Some points, one per row:
[ 48 -49 -53  -5  23  -2  -2  11 -42  16   2  -3 -63 -21 -17  16]
[-21  -3  -2 -16   7  19 -55 -19 -21  20  12 -23 -42  19  39  28]
[ 85 -26   0  21  35 -50  76 -44 -77  47 -27  72 -16 -58 -33  41]
[ -1   3  -8 -13   2 -12  -4 -10   3  33   5   6  -1  -6  -3 -17]
[ 33  -2 -32   5  41   4   4 -36 -67   8   8   9 -51  -8 -21  44]
[ 17  40   7  13  61  29 -16   1 -50  -4  35 -24  -9 -27 -33  26]
[ -1   6  -9  37 -17 -24  95  15  16  17 -41  74  45   8 -72 -60]
[-62  55  34   7  -2  35 -38  17  23 -31  38 -56  20   9  -2   7]
[  8 -11   0  28  13   6  57  19 -24  -3  -1  49   9 -22 -53  -5]
[ 96  -9 -24  30  49 -23  83  -2 -72  25  20  77 -19 -36 -63  37]
[-57   0   4  17   0  35 -40 -13 -10  21 -31 -63   0  19  38 -36]
[-115   95   44    4   -9   37   23   56   81  -39    1   14  100   43  -29 -118]
[ -4 -42   2  34 -25 -33  97  55  56  14 -36 117   5  20 -13 -79]
[ 36  22   0  10  56  20   0  -2 -60   7  36  -3 -10 -28 -42  33]
[ -29   54   19  -76   32   75 -127  -78  -69    8   60 -127  -69  -24   25  127]
[-46  14  14   1 -34   4   8  19  55 -10   1   0  47  10  12 -47]
[ 10  -4 -25  35 -37 -46  97  35  66 -23 -25  63  48  26 -18 -64]
[ 43  37  11 -27  -3 -26 -13 -58 -40  15 -24 -29  15 -13  13  61]
[-100    4   23   38  -22   33   -3   92   90  -64   18   -8   25   22   -3  -81]
[  2 -28  11  48 -31 -14  99  58  27 -28 -11  95  64  -2 -33 -80]
[  3  38  12  15  33  27 -35 -41 -54  10   5 -57  16 -16 -19  29]
[ -77  -40   16   53  -87    4   64  108  127  -70   12   66   49   43   23 -111]
[-44 -16  -1 -42   7   3 -47 -16 -12  -3  14 -43 -28 -26  33  19]
[  28  -45    4   78    3  -51  127   86   80   -6  -56  116   82   -6  -60 -127]
[ -5  -9 -19 -36 -12  -3   5 -12 -16  19  13  53 -40  13 -14  20]
[ -70   31   -4  -39   -9   76 -120  -14   39  -50   28 -106  -16   32   36   34]
[ 67  -4 -19 -14 -11 -26  44 -32 -46  28  -4  57 -30 -26 -44  54]
[ -46  104   84  -51   58   56 -127  -46  -49   36   61 -110  -17  -49   33   46]
[109 -64 -43  54 -13 -72 127  39   1  11 -33 109  33  -7 -62 -29]
[ -32   39   24   -5  117  107 -127  -37  -66   -8   43 -127   -9  -13  -15   56]
[-109   15   -5  -45    8   66 -116   27   21  -13   29 -103  -22   43   28   -7]
[ 71 -48 -44   0 -48 -92 127 -41 -13  59 -73 127 -30   1 -39  11]
[-54   1 -22   1 -44  22   8  12  36 -15   0  -4   0  27  20 -12]
[-30  23  28  21 -47 -42  67  22  67 -14  -9  42  63  10  -4 -64]
[ 64  -7 -48 -65   9  40 -88 -89 -25 -14  35 -52 -51  -8  34 116]
[-127    6   30  -27   -5   23  -77   36   40  -47   21  -86    6    2   51  -31]
[  10   20   22  -54    3    8 -103  -29  -28  -16   22  -87  -20  -26   37   84]
[108 -44 -44 -29 -32 -56  68 -73 -32  68 -42 109 -38  -3  -1  69]
[ 67 -65 -51  -8   4 -42  64  41 -20 -25  13  71 -32 -26 -28  13]
[ 12   2  30  23  -5 -53  83  39  23 -31   6  66  30  -9 -33 -30]
[-127   12   60   61   -5   32  -15   84   82  -65  -32  -48   67   21   39 -127]
[  3 -27  -4  18  37  53 -34  38  12 -74  61 -46 -19  34  23  14]
[127 -26 -67 -15   1 -37  30 -74 -71  74 -13  24 -61 -21 -20 109]
[-28  10   9 -13 -21 -18  19  31  31  -9   5  38  36  18 -27 -40]
[ 13  25  19 -57 -33   6 -58 -71  21  17  24  -5 -28 -14  53  67]
[-25 -27 -29 -34   0  -6 -48  27   3 -33   6 -10  45   2 -32 -44]
[-21 -36 -32  24 -21  19  -1  32   8 -18 -24 -52  13  29   8 -26]
Here are 10 more points, each followed by its number:
[ -62   54   29    3   38   58  -82  -28  -23  -20   30 -109   19    4   -3   15] 0
[-65  26   7   6  33  51 -58  13 -15 -38  24 -62 -19  16   3  -2] 1
[-41 -28  -3  -7 -49  47 -67  32  81 -27  43 -30 -17  23  49   4] 2
[ 84 -22   1  -9 -33 -69  71 -14 -11   5 -33  63  -4 -27 -11  32] 3
[-63  -4 -15   8 -46  11  21  28  44 -20  -3   6  13  33  18 -31] 4
[ -40  -42  -16    4  -27  -30   32   80   59  -51   -7   50   67   21  -47 -119] 5
[ -22    3   26   55  -27  -34   82   61   60  -19  -46   48   70   29  -19 -101] 6
[-14   8  17   5 -28  -9  15   9  37  -2  -2   6  22  -1  21 -21] 7
[-79  12 -21  -9 -55  29   4  34  87 -35 -11   9  18  51   3 -65] 8
[ 26   9 -41  -4   0   1 -13 -33   5  -4  -4 -15  10   5   1  18] 9
Which of these numbered points is nearest to each point below, ignoring the 2 directions in which the first points spread most? Its number follows each.
[-82  23  40  -3 -28  35 -48  23  62 -24  26 -61  37  25  41 -48] > 7
[-63  32   9  -7  48  67 -99 -13 -33 -34  41 -92 -39  13  11  22] > 1
[-99  47   6   2  -9  44 -67  23  78 -59  12 -91  49  34  21 -56] > 9
[ 34 -33 -47   2 -47 -16  73  -7   3  13  -7  56 -31  17   5  21] > 4
[-25   2 -18  42 -38 -37  91  45  89 -34 -30  61  58  36 -19 -93] > 9
[-35   3 -27 -25 -29  39 -45 -28   3  -1  22 -47 -29  18  28  42] > 4
[ -53  -37  -23   -5  -28  -20    8   72   61  -55    0   29   80   18  -44 -108] > 5
[ 75 -70 -57   1 -24 -82  92  32   0  -5 -30 126  44 -11 -69 -58] > 5
[ -8  34  51  -1  35  15 -55 -15 -44   2  15 -48 -24 -17  32  43] > 6
[ 46 -94 -57  34 -40 -54 123  22  32  28 -40 116  -3   4 -11 -51] > 4
[-49  24 -32 -68 -27  55 -92 -35  14   0   8 -69 -21  35  18  28] > 8
[-14 -12  14  28 -46 -31  67  45  63 -11  -7  50  49   9   3 -63] > 7
[ -44    9  -14   57  -51  -36  104   67  108  -48  -44   69   82   41  -31 -121] > 9
[ 43  23  40  19  36  -1  -3 -38 -41  31  -3  -7  -2 -27  20  22] > 6
[  1  18  -1 -44  -1  23 -73 -39 -11  20  24 -63 -16 -15  38  53] > 7
[-127   29   30  -15  -46   43  -55   20  101  -43   -7  -27   33   49   33  -62] > 8
[-14  41   7  20  29  25 -13 -28 -31 -10  -6 -46  41 -11 -35  -6] > 0
[ 19 -44 -16   6 -59   6  10  27  65 -20  24  38 -14  14  27  -3] > 2
[-18  15 -11   2  43  36 -49 -13 -44 -11  15 -41 -30  -2  -9  22] > 1
[-109   14    8  -33   18   59 -102   76   42  -90   57 -104    1    3   22  -30] > 5
[ -4 -48 -25 -29  -6 -23  -8  14 -19  -7  -5  15  -6   2   7  -1] > 5
[ 38  15 -26  -3  -1   9 -16 -16   4   5  14 -36 -16   9  -5  27] > 9
[-95 -10  18  -3 -53  57 -74  49 102 -55  47 -52   8  33  54 -34] > 2
[ -63  -48  -16   74  -21  -11  119  121   76  -53  -10   98   29   26  -42 -120] > 1
[ 97 -48 -47 -20 -24 -75 127 -26 -40  57 -29 127 -46 -14 -50  35] > 4
[-36  28  48  -9 -26  -4 -32  31  35 -52  -1 -42  25  -5  25 -15] > 3
[-17  11   7 -27 -15  20 -50 -22  12  11  22 -49  -2  -2  39  18] > 7
[ -63  -31  -22   69  -94  -37  127  108  114  -49  -37  127   70   48  -25 -127] > 4
[-36  53  36 -15  46  -3 -56 -38 -58  53 -19  -7  -7 -42  23 -19] > 6
[108   5 -83 -50 -51 -73  90 -82 -61  74 -31  87 -52   8 -30  87] > 8
[ 37  -7 -39 -62  -6  -5 -15 -58 -61  43   4  42 -64 -15 -14  72] > 8
[  58  -41  -63  -50   27   66 -105 -116  -80   57  -23  -44  -63   19   14   88] > 8
[-118    0    9  -24   -1   55  -88   53   37  -21   22  -91   -8   53   27  -33] > 4
[-21 -19  22  -2 -81  14   4  -4  92 -53 -16  26  36  69  21 -13] > 8
[ 24   1  23  11 -46 -64  76  31  32 -32 -29  57  35 -18  -8 -15] > 3
[123 -51 -82   8 -23 -45  95 -52 -26  56 -43  93 -25  28 -26  32] > 8
[ 85 -20 -46  15 -19 -57  87 -30   4  17 -28  66   6   4 -22   3] > 9
[ 14 -31 -30 -28  16  -2  -3  41  -7 -40  32  -1 -28 -20  -6  16] > 5
[ 12  33  22 -14  53 -20 -25 -52 -78  67 -21  23 -30 -46  16  -2] > 6
[ 40 -43 -68 -34 -30   4 -20 -76 -56  19 -18 -28 -77 -21   0 127] > 4
[  9 -35   6  37  14  -2  24   3 -20  15 -37   6  -1 -11  20 -18] > 6
[ 23  11 -13 -37   7  14 -69 -63 -34   4  20 -81  -9  -6   5  59] > 9
Now 10 new points, numbered from 0 again:
[-49 -23 -20 -21 -13  -9 -29  48  34 -50   6  -2  64   8 -32 -77] 0
[114  44  31 -27  41 -47  18 -76 -99  96  22  53 -46 -66 -13  89] 1
[-52  27 -10  10  -9  17 -20  21  68 -47  -1 -43  43  33   4 -50] 2
[-12 -31   9  23  22  13 -21   5 -16  10 -19 -27  -8  -8  33 -17] 3
[ -86   50   78   -8    3   49 -123   -5   31  -39   16  -85    4  -11   62   13] 4
[ -71  -48  -24   80  -23   -7  120  113   74  -61  -25   91   47   20  -51 -123] 5
[ 23 -14  -7  26 -29 -66 101  25  30  31 -39  94  38 -11 -28 -74] 6
[  39  -34  -34  -62  -17   62 -127  -58  -11   26   73  -80  -83    1   58  121] 7
[ 48  19   1 -11 -12  -7 -48 -79 -26  37 -26 -43 -15  -6  33  49] 8
[ 31   7   6  41  93  32   5 -10 -54   5   2  -4   6 -26 -53  17] 9
The same question for these:
[  6   9   5  -9   0 -11 -12  -6  -4  33   3  -7  -3  -9   9 -20] > 6
[ 27   5  38   2  -6 -17  -8 -30  -3   1  -8  28 -12 -25  33  44] > 4
[ 99 -27 -14  46  83  -3  65 -22 -73  29 -10  61  -1 -36 -76  25] > 9
[-11 -22  22  26  19   8 -14  10 -15   8 -20 -24   3  -3  39 -26] > 3
[-12  74  67  -8  30 -12  -9 -11 -24  38  22   9  17 -45  -7  -4] > 1
[ 80  -5  17 -10   1 -27  -8 -67 -44  34 -17  35 -38 -50  23  91] > 4
[-62 -14  35  25  28  36 -57  18   1  -2  -5 -67   4   4  44 -33] > 3
[ 65  -4 -16 -15  28 -47  25 -29 -52  67 -15  48 -39 -28 -24  28] > 6
[-46  21  14 -23   5  26 -73   2  14  19  31 -56   3   9  18 -29] > 6
[-68 -10  38  28  18  27 -35  27  23 -19 -14 -56  12   9  44 -46] > 3
[ -33   20  -35  -36   18   62 -100  -22  -12  -10   22 -119  -19   31   14   33] > 2
[ -89    3   34    7   32   65 -108    6    3  -20   -2 -110   11    0   51  -25] > 3
[ 127  -81  -54   17   33  -25   60  -96 -124   76  -17   42  -83  -34   -6  110] > 3
[ 50  -1   0  37  88  28  17 -16 -59  19  -3  12   3 -28 -59  19] > 9
[ -53    9    0   78  -65  -38  120  102  127  -53  -35   64   92   45  -41 -127] > 2
[-20  19  55  13 -17  -2 -21  -1  31 -13  -4   5   2 -17  40   3] > 4
[-113  -18   20   -1  -22    7  -34   80   57  -55    7  -30   41   36   20  -77] > 0
[ 27   0  45   6   0 -19  -5 -20   0   3  -7  20 -13 -29  35  39] > 4
[ -59   58   76  -27  -28   30 -116   17   56  -43   33  -89    1   -5   67   21] > 4
[-100   57   18    6  -20   56  -90   39   80  -49   18 -119   45   42   17  -52] > 2
[-91 -22  23  24 -78  27 -11  71 127 -62  24  -2  24  42  42 -64] > 7
[ 29 -57 -56  13  19   5  32  19 -39   5   3  38 -39 -13 -24  26] > 5
[-17 -22   3  30  27  50 -44 -24 -24 -13   0 -71 -19  -3  28  19] > 3
[-70  46  35   2 -31  29 -85 -19  41  -9 -18 -91  26  22  51 -16] > 8
[  6  13 -15  10 -13   2  -4  12  32   0   2 -27  15  22 -10  -8] > 2
[127 -23 -40   7 -38 -77  71 -86 -51  70 -74  74 -17 -19  -3  60] > 8
[-64 102  92  -1  22  12 -42  11   3  13  39 -30  25 -26  10 -29] > 1
[-66 -32   2  22 -80  22   4  74 121 -58  17  20  28  31  27 -66] > 7
[-50 -44   2  45 -87  -5  69  85 127 -60   3  74  44  39   8 -99] > 7
[ -7   8  20  49 -54 -46  65  17  65  -3 -62  45  51  14  11 -70] > 8
[-57  41  35  21  96  92 -96   3 -25 -28  29 -95  20 -12 -30   3] > 9
[-121   23   56   32  -47   31  -20   52   71  -59  -24  -29   23    9   46  -48] > 4
[-10 -25  14  36  13  34  -7 -16 -18  -7  -4 -45 -14  17  19   4] > 3
[ -1 -50 -42  40 -10  -6  82  55  10 -19 -12  69  -1   2 -44 -35] > 5
[ 60 -42 -20  22  37 -48  51  13 -35   9 -34  24  14 -29 -17  -4] > 3
[-58  40  34  31 -46   2  -9  11  72 -19 -34 -27  47  24  33 -60] > 8
[ -8  -5 -37  13 -32   6  38  11  28 -20 -36   5  23  71 -13  -4] > 2
[ 63 -40 -59 -60 -22  -2 -22 -24 -30  -7  24 -32 -47  -4   6  96] > 7
[ 28  19   8  18  98  63 -51 -19 -71  10  15 -45  -5 -25 -41  35] > 9
[ 31 -12 -54 -14   7  14  -7 -18 -26  12   0 -28 -17  21 -11  31] > 2
[ 127   -3  -47  -38    8  -36   13 -109  -98  110   16   26  -87  -41  -10  127] > 6
[-46 -27 -24  36   4  22  46  69  30 -32   9  27  -5  10 -24 -43] > 5
